name the system of each run
seq 1, kodup (10 x 18)
-31 41 4 -9 44 -7 -14 3 11 -1 -24 19 -5 7 -19 37 32 2

4 -11 23 -11 -1 3 10 26 30 8 50 -40 4 12 -27 2 -13 -26

19 -54 -46 -2 11 13 9 -27 -27 -5 3 16 10 -32 -5 11 2 -3

-16 43 -17 6 -59 23 -8 -7 10 1 -23 -4 1 -20 29 -8 -7 -13

0 -17 33 21 -8 -32 1 8 -20 -3 9 8 -17 32 25 -33 -13 37

-14 30 0 -3 61 -19 -4 3 5 0 -36 18 12 6 -20 16 33 -1

22 3 34 -26 -3 21 5 21 34 10 31 -42 6 2 -19 14 -10 -21

15 -49 -35 2 8 20 -4 -31 -40 -3 25 19 -8 -22 -14 5 -11 -1

-28 35 -37 -4 -52 10 -7 -13 10 -5 -23 5 0 1 26 2 6 -22

-8 -15 39 25 -19 -34 21 15 3 -7 11 3 -1 19 24 -25 -17 40
seq 2, Givir (10 x 18)
30 -17 35 0 -18 20 16 -49 -4 -32 12 -16 6 4 38 -2 0 4

-3 41 -10 6 -21 3 -15 -9 -24 11 -14 51 2 -3 -22 -20 -33 9

-3 -17 -1 -28 -17 -13 4 41 22 -5 -4 -1 -41 27 -10 24 34 25

-42 -8 10 32 53 -18 0 -6 -1 8 17 -1 23 -20 15 26 -7 4

29 -2 -26 -17 -2 6 9 14 13 13 -7 -33 28 -5 -20 -30 -4 -47

28 -16 21 5 -23 35 3 -43 -17 -27 4 -7 -17 -21 33 0 6 22

-19 54 -12 14 -14 -12 -25 -1 -20 16 -3 39 -14 20 -12 -22 -18 0

-12 -35 16 -32 -4 -21 15 39 23 -14 -10 -1 -15 39 -6 13 23 19

-15 4 12 25 56 -5 7 -14 3 7 13 5 31 -39 -11 32 -6 4

37 -3 -37 -19 -21 12 -9 14 8 28 6 -35 10 -9 -3 -12 -11 -41
seq 3, kodup (10 x 18)
-2 -14 -18 -33 -18 21 2 13 31 13 14 -36 23 0 -1 21 -9 -48

7 -45 -7 19 -30 22 21 -26 -24 -23 12 14 2 -34 5 -20 -18 19

4 51 -34 17 -25 -21 -16 -6 -10 13 -38 20 -8 2 26 -15 9 4

-25 -3 61 -4 10 -16 -5 31 13 1 -6 -13 -10 31 25 1 -2 26

9 3 4 10 68 -11 8 -6 -4 -9 12 4 9 -2 -51 -7 20 -11

31 -6 -18 -45 -16 27 -6 0 23 17 6 -23 14 -2 0 36 -4 -34

-19 -34 -4 15 -38 35 2 -19 -27 -17 27 19 -17 -27 0 -12 -29 14

-9 29 -46 20 -22 -37 -2 -5 -6 -1 -23 16 -9 21 20 -22 21 -4

-20 -1 52 1 10 -22 12 28 28 3 -19 -11 18 9 31 15 -3 29

26 5 16 14 57 3 1 12 -12 5 2 -8 1 -21 -51 -26 10 -2
seq 4, zater (10 x 18)
20 30 -8 -27 -11 13 -31 30 -3 41 -2 14 -19 -5 -32 15 -19 2

-48 -40 1 -7 21 6 -16 20 -6 -5 25 -15 -34 21 3 19 21 -8

-29 14 -18 27 12 -26 27 -25 19 -16 11 -8 47 1 12 -3 4 -33

48 -24 0 -16 -43 9 24 -1 6 -3 -24 1 25 -21 7 -18 -17 12

15 21 8 21 4 28 -25 -7 -27 4 0 11 -47 -34 -4 1 12 35

-26 32 8 -4 13 -24 -31 26 4 26 4 -19 -18 49 14 -7 5 -23

-22 -43 25 -16 28 -18 28 -5 7 -28 -2 15 33 31 -11 3 -2 -2

30 16 -34 -3 -8 14 20 -26 13 -3 8 16 29 -40 -34 22 -5 -14

6 -22 -14 -7 -43 32 -24 18 -10 25 9 -22 -31 -24 28 5 -14 5

-48 13 9 43 16 -12 -10 -1 -16 -18 -10 -6 -24 7 26 -31 26 9
seq 5, Vope (10 x 18)
38 -33 -28 33 -6 -29 11 -6 -19 3 25 -11 -21 -9 24 -14 13 25

-39 35 13 5 16 4 -21 -4 -5 10 -53 10 22 -8 34 4 -4 -1

20 2 40 -6 -5 5 10 30 13 -12 21 -31 -17 26 -34 -42 4 -7

36 -13 -13 -13 44 -4 -13 -43 -30 7 6 28 4 2 1 35 3 7

-41 21 -10 -27 -43 29 -4 19 27 2 -10 7 9 -5 -17 17 -16 -23

11 -45 -14 32 -14 -21 24 -1 -6 -15 48 -12 -24 -2 6 -12 11 19

-15 29 -13 13 21 -21 -7 -17 -2 12 -49 14 37 -12 39 10 4 1

9 6 46 -8 -21 18 4 45 18 0 -6 -32 -13 3 -19 -39 -6 4

32 -10 -8 10 52 -2 -18 -38 -40 2 21 12 -17 3 -9 5 13 2

-32 26 -6 -42 -26 19 -16 1 20 6 -18 10 19 22 3 27 -15 -34
seq 6, bav (10 x 18)
13 -1 4 28 14 -59 21 -13 -1 0 6 24 18 16 24 5 -2 36

-12 17 4 -15 17 3 -11 53 13 23 -57 -9 9 -18 -14 -8 9 1

34 14 25 7 21 26 -8 -15 2 -5 43 -38 -27 -11 -17 2 17 -11

-11 -29 -24 -13 12 3 -19 -39 -32 9 1 12 28 19 30 3 -27 -34

-24 -7 8 -22 -59 20 24 11 23 -32 -10 17 0 4 -20 -5 -7 7

28 19 -9 36 9 -41 15 -9 -4 5 22 28 -12 -10 -9 15 9 46

-26 0 -19 -2 23 -10 -28 49 -3 38 -37 -23 -4 -4 20 -3 12 -11

-2 3 43 7 15 29 12 -12 16 -30 28 -46 -4 -5 -11 -15 19 -22

37 -7 -13 -12 10 -8 1 -49 -24 6 -3 22 43 14 11 -5 -29 -20

-13 -6 2 -34 -54 33 -9 23 1 0 -29 24 -18 -7 -5 7 -15 20
seq 7, vok (10 x 18)
35 17 22 19 -4 -31 11 12 16 27 48 -6 8 -1 -9 8 -31 19

-13 -42 -24 -14 35 17 -29 20 -34 22 -35 4 -10 -18 3 1 6 0

-18 44 -1 14 -27 20 7 -19 27 -27 12 -33 -11 -3 11 -5 28 -30

17 -35 18 4 2 -31 18 -15 -15 0 18 16 33 28 13 -23 -40 7

9 12 -11 -31 -1 19 -7 14 -1 -4 -56 32 -12 -18 -25 18 24 22

1 31 15 26 -4 -5 -13 5 12 17 61 -29 -32 2 2 16 -3 -2

-32 -55 -20 -6 35 -8 -5 1 -24 5 -14 2 27 11 12 -14 -9 -25

13 30 -3 -6 -37 20 29 -9 34 -31 -26 -8 12 -25 -9 2 27 -1

40 1 24 22 -2 -21 -7 -9 -22 27 36 8 -2 4 12 -12 -41 27

-34 -12 -23 -29 15 17 -32 21 -23 6 -46 18 -24 12 -4 3 20 -6
seq 8, Givir (10 x 18)
20 37 23 16 11 -31 9 -10 8 13 -26 28 30 -11 18 14 -11 38

12 -15 4 -18 8 15 -20 59 -5 33 -7 -11 -25 -14 -33 -12 -7 8

-13 -20 -8 -1 40 13 -16 -35 -14 -15 27 -18 -20 13 17 29 33 -22

-21 27 3 -1 -24 -2 5 -20 13 3 1 -1 49 14 13 -16 -38 -41

30 -28 -3 -4 -41 9 35 5 2 -28 -4 18 -10 -18 -29 -18 5 32

2 38 -13 22 18 -18 -24 -4 -9 23 -10 17 -26 -18 19 35 20 34

-33 -15 8 -8 11 -11 -19 53 4 27 -1 -33 -4 28 8 -23 -9 -26

7 -32 16 -2 40 10 25 -39 -7 -42 8 -6 21 4 -14 -7 21 -17

39 47 -1 -11 -27 12 -5 -27 9 19 -1 14 28 -12 4 15 -33 -8

-15 -33 -14 -7 -48 22 -9 27 -15 0 4 13 -45 -8 -5 -8 -7 25
seq 9, mison (10 x 18)
-29 -22 -32 35 -15 -17 21 0 -2 -9 49 3 6 -2 -23 -21 -17 -18

14 -10 -43 11 -15 -23 20 16 20 7 -32 -19 13 -29 32 8 31 8

14 24 53 32 5 17 -6 -4 -5 7 -13 -19 7 -39 23 -26 -17 23

13 13 5 -14 31 -11 -34 -5 -33 9 -21 7 -22 49 3 -30 13 -11

-14 -5 25 -51 11 22 -1 -14 18 -17 -4 18 11 23 -15 52 2 -8

-8 -11 -21 8 -26 1 18 0 -1 -6 49 21 3 1 -51 -12 -30 -11

3 -27 -62 12 -20 -16 9 13 6 8 -2 -9 -13 -26 23 24 29 11

-23 22 34 42 -7 8 6 2 14 -1 -8 -30 13 -40 38 -15 -6 10

30 7 18 3 30 -28 -11 7 -23 10 -25 -9 -1 37 10 -53 7 -2

11 7 24 -47 29 25 -12 -20 -2 -7 -33 26 11 7 -12 40 7 5
seq 10, zipo (10 x 18)
0 0 8 5 27 26 18 1 8 -8 -27 -11 41 -52 -28 -15 -5 -15

57 9 -9 -2 -6 19 -20 -21 -15 7 22 -34 -29 6 11 -15 15 -18

-38 -7 23 -3 -20 12 -22 -24 -28 -1 6 35 -8 19 32 9 -37 17

-27 16 -12 -7 -11 -25 24 21 22 -27 -14 21 2 35 -41 -20 22 -8

43 -22 -13 -3 23 -28 16 16 18 20 5 -3 7 -21 -1 42 15 30

-24 12 -2 14 8 42 -20 9 -5 24 -5 -20 12 -54 -3 -5 -24 -23

2 -4 6 7 -14 8 -6 -20 -7 -23 18 -40 -25 34 31 -32 24 -26

3 -4 13 0 -5 -20 11 -42 -18 -13 -14 51 27 19 23 7 -23 26

10 20 -6 -29 -7 4 3 39 12 5 -30 20 -4 4 -59 -14 4 3

7 -17 -5 12 30 -8 -12 19 3 18 39 -19 -36 -12 -4 39 23 19
seq 11, zater (10 x 18)
8 -16 32 33 30 -21 34 16 4 -23 9 -5 -1 -15 -27 -26 17 32

56 21 -20 -11 37 -7 -15 -11 -4 34 -8 -13 23 -7 -4 9 3 -24

-17 -22 39 -36 -6 55 -24 -8 -9 -8 -4 -14 -8 7 15 7 -17 -15

-33 23 -25 23 -18 -5 3 -36 -17 -28 26 30 -13 23 -13 -14 2 -16

3 -3 -16 -18 -38 -36 17 25 29 15 -19 18 15 11 21 28 -6 24

-2 -18 20 26 23 11 16 34 2 -2 5 -10 -9 -51 -35 -9 6 31

36 13 -29 7 33 -8 -21 -8 -11 23 7 -40 -6 4 15 -10 24 -36

-18 -14 51 -22 -1 25 -8 -25 -6 -12 -19 -8 22 19 43 -2 -22 -8

-3 30 -11 3 -22 7 12 -25 -14 -29 4 46 -5 13 -45 -25 -6 -2

15 -6 -26 -24 -24 -23 -5 23 15 27 9 17 -18 10 8 50 0 27
seq 12, zipo (10 x 18)
-36 3 -33 20 -5 12 -19 17 7 31 10 -29 2 -39 23 14 -8 -26

-12 -11 26 19 -13 6 16 -13 8 -30 -4 -42 8 6 45 -34 16 -14

41 12 7 7 11 -19 6 -41 -30 -10 -26 31 23 12 9 -30 -9 14

18 21 15 -46 1 15 -26 23 -5 19 -26 25 -19 20 -34 11 -4 10

-33 -9 5 5 24 -2 -6 16 4 -1 54 0 -33 7 -35 33 9 4

-31 -15 -43 6 -10 -13 16 -9 20 3 19 -11 36 -8 19 25 -5 -35

25 -21 6 5 -36 19 30 -4 12 -22 -27 -22 17 -35 22 -27 5 10

36 31 3 30 1 -6 -20 -9 -36 15 -14 9 -24 -11 12 -41 -1 24

-25 22 29 -28 21 -7 -37 18 -7 20 -18 9 -14 50 13 9 -6 -3

-26 -15 21 -11 40 -8 23 -5 14 -29 25 11 14 21 -42 20 10 -9
seq 13, mison (10 x 18)
-19 24 -4 -7 -9 21 -23 -16 6 13 -27 -27 23 -7 53 8 -4 -36

13 -27 51 -11 -19 4 17 -4 -6 -29 0 -4 1 36 3 -45 -13 8

14 19 -21 -5 14 -26 3 -22 -13 -8 -17 58 -2 12 -20 22 14 28

-23 19 5 -16 -18 21 -18 44 23 30 15 -7 -17 -18 -22 32 -19 0

-15 -38 -15 28 31 -5 6 -4 -12 -9 43 -33 -12 -3 -5 -20 16 -24

7 16 -24 -4 -11 -13 15 -27 17 -3 -35 -8 50 -6 38 3 5 -23

31 -8 46 -8 -33 20 5 15 -8 -1 -16 3 -7 -11 0 -32 -28 35

-2 23 -11 11 29 -9 -26 -20 -35 -3 2 30 -45 18 -7 7 28 19

-42 18 12 -29 4 1 -12 24 34 18 7 -13 13 22 -1 43 -8 -25

5 -51 -4 8 12 -1 33 6 -1 -18 30 -11 18 -7 -38 -30 -8 -15
seq 14, vok (10 x 18)
-26 11 7 -27 13 -2 -44 13 -5 33 -1 -9 -11 41 26 18 -12 -24

-32 -27 17 -13 9 29 23 -5 14 -44 16 -9 7 6 -37 -4 12 -24

53 5 -33 7 3 -25 26 -36 7 -1 16 13 30 -12 -6 19 2 1

-6 -13 -15 -3 -40 13 -19 33 -9 36 -14 11 -11 -34 16 9 -33 26

-28 15 7 40 14 1 -10 7 -18 -18 3 -15 -45 2 0 -39 36 5

-7 14 17 -13 19 -37 6 -12 20 1 -13 -10 39 50 33 3 3 -25

16 -15 35 -35 -2 35 14 11 12 -6 -12 10 23 -18 -41 3 -26 5

49 8 -32 7 10 11 -15 -26 -23 9 31 2 -36 -16 -15 15 18 3

-57 -16 -33 4 -30 -6 -18 2 -6 14 11 6 -5 11 42 19 -18 -15

-31 -6 11 26 -5 -14 40 17 13 -38 -16 4 9 -8 -25 -40 19 12
seq 15, Vope (10 x 18)
16 3 -2 -3 7 37 -29 7 -30 0 0 -20 -47 -2 -18 -35 20 -15

-15 12 11 -15 9 2 -22 -47 -14 -6 32 12 -6 47 19 27 -8 -22

-24 -19 0 -25 -18 -14 32 12 23 -16 3 34 32 22 -33 7 -24 -3

31 -10 -32 18 -10 -16 27 14 16 -3 -3 4 -11 -40 -11 21 32 38

-18 23 -8 32 3 6 -29 13 -5 39 -10 -25 1 -40 41 0 -11 -4

-18 -20 30 1 14 12 -5 2 -12 -18 -6 -37 -3 28 13 -54 6 -30

45 20 30 -17 16 -4 8 -50 -7 -24 0 26 15 29 -11 2 3 4

5 11 -14 -33 -25 9 -11 24 2 25 -4 42 -4 -1 -41 20 -30 11

-33 -29 -35 13 -1 1 -1 21 4 -5 29 -10 -42 -14 -7 28 32 7

-22 8 -5 28 9 -23 11 -19 20 4 9 -29 39 -8 49 12 -2 -24
seq 16, bav (10 x 18)
-1 9 -9 -2 25 22 22 -38 6 -34 -23 9 31 -28 -23 5 24 -18

44 18 -15 -2 -54 3 -9 0 1 32 14 -6 2 -10 17 -9 -36 -2

-32 -35 15 8 10 10 -17 5 -39 -14 -9 24 -41 5 8 -10 9 35

-26 51 -10 -1 5 -29 7 -4 32 -10 3 -1 7 37 -9 11 26 -25

30 -37 26 -8 14 -12 17 27 17 25 9 -21 30 -18 4 13 -24 16

-2 5 -27 4 20 41 -11 -19 -27 -12 -26 12 -9 -43 -27 -13 20 -11

12 22 -11 2 -53 -1 -12 -16 4 7 32 -22 -21 27 37 -4 -10 -18

-38 -39 33 4 19 -15 9 1 -18 -16 -10 30 11 19 8 -7 -20 29

13 45 -18 -15 3 -12 15 16 31 -6 -26 9 7 2 -43 7 30 -8

35 -12 11 10 9 5 -15 10 0 38 29 -31 -10 -32 24 26 -15 15

runs to name
seq 17 (2 x 18)
6 -49 -42 5 -34 -6 9 -19 -17 -4 33 21 -13 -1 17 17 -10 13

-53 23 -15 30 -16 -19 12 2 14 -10 -32 18 14 -14 27 2 10 14
 -> Vope
seq 18 (2 x 18)
-40 47 17 34 37 -9 5 -13 16 -16 -9 -2 13 -15 0 8 25 -3

42 -14 20 -26 12 -13 2 26 12 25 9 -30 25 26 -11 -21 -23 -23
 -> kodup
seq 19 (2 x 18)
28 -7 -22 -16 19 -6 8 27 5 17 -24 -13 34 -6 -36 -32 -6 -31

29 -10 14 -9 13 38 -22 -19 -14 0 7 -19 -36 -23 17 31 25 16
 -> zipo
seq 20 (2 x 18)
-25 18 19 14 37 21 -26 -29 -19 -14 11 -24 -23 13 16 -6 27 -23

-4 -3 12 -35 -4 -22 10 -9 18 -5 0 5 42 58 10 2 -19 -31
 -> mison
seq 21 (2 x 18)
18 7 -23 -5 -44 0 -12 3 -4 6 -18 -28 -17 21 41 -35 11 -19

-24 -5 46 16 18 -11 4 -28 -13 -17 -6 28 12 8 33 9 -12 36
 -> kodup
seq 22 (2 x 18)
30 -7 -22 -3 13 -51 7 41 1 19 -4 3 -13 29 -26 -20 16 13

-8 2 24 -11 41 23 -17 3 10 10 -15 -10 -1 -30 15 55 18 16
 -> Vope
seq 23 (2 x 18)
-4 -9 13 30 8 -40 14 -8 3 20 23 -5 41 5 35 -6 -39 2

24 -13 -19 -19 5 27 6 13 -11 -6 -48 5 9 -27 -35 -32 12 -6
 -> Givir
seq 24 (2 x 18)
-3 2 -15 20 14 -31 20 31 24 22 -9 -25 46 -17 -5 -22 -12 -22

58 -19 3 -3 13 24 1 -7 -16 4 -32 -22 7 -39 9 -21 11 6
 -> mison
seq 25 (2 x 18)
30 4 13 -29 28 -13 3 -14 24 1 -23 -19 21 19 34 38 27 -5

-11 4 19 -5 5 40 -8 7 -5 18 11 5 23 -36 -31 -1 -49 -13
 -> bav
seq 26 (2 x 18)
28 14 38 -31 3 40 6 4 18 -9 -22 -18 23 -11 -29 -13 -5 -17

46 0 -9 -11 -3 21 -21 -40 -32 11 29 23 -18 -3 -10 18 -20 4
 -> bav
seq 27 (2 x 18)
-8 2 13 25 -15 -23 7 37 28 14 30 -49 -16 0 25 -5 8 6

4 -27 13 14 58 -6 1 -20 -23 3 -22 -7 37 -13 20 -17 -3 -8
 -> Vope
seq 28 (2 x 18)
36 21 36 11 25 -24 24 -11 11 -22 -33 -4 19 6 5 -21 27 22

35 29 30 -23 33 10 -29 10 -1 38 1 3 4 -4 -19 25 -21 5
 -> kodup
seq 29 (2 x 18)
36 3 -10 0 12 -21 27 -4 21 -12 41 5 -11 4 -44 27 26 13

-11 -20 -34 8 12 -8 -15 12 -4 44 4 4 17 -36 23 39 -23 3
 -> vok
seq 30 (2 x 18)
-5 16 19 -6 -10 3 8 -20 26 -27 23 -39 1 40 17 -8 21 -38

32 -27 18 -8 0 -12 17 -25 -14 1 4 36 40 3 -3 -2 -44 20
 -> Vope
seq 31 (2 x 18)
1 24 23 3 -27 -28 20 -10 26 -2 33 0 30 36 4 -6 -32 -13

21 -50 5 -26 26 3 4 17 -20 3 -26 29 2 -11 -29 4 -3 31
 -> vok
seq 32 (2 x 18)
24 4 -18 7 -10 17 -10 -60 -34 -26 -5 22 -19 1 24 -1 18 5

-28 50 22 -5 -35 -10 -13 23 13 11 -17 20 -4 31 5 -10 -20 10
 -> Givir
seq 33 (2 x 18)
23 -49 14 -6 -22 -20 15 2 -20 -9 -6 15 1 26 21 -29 -17 33

-9 43 -15 3 21 -2 -12 4 -9 4 -45 41 -6 -17 -26 7 19 17
 -> zipo
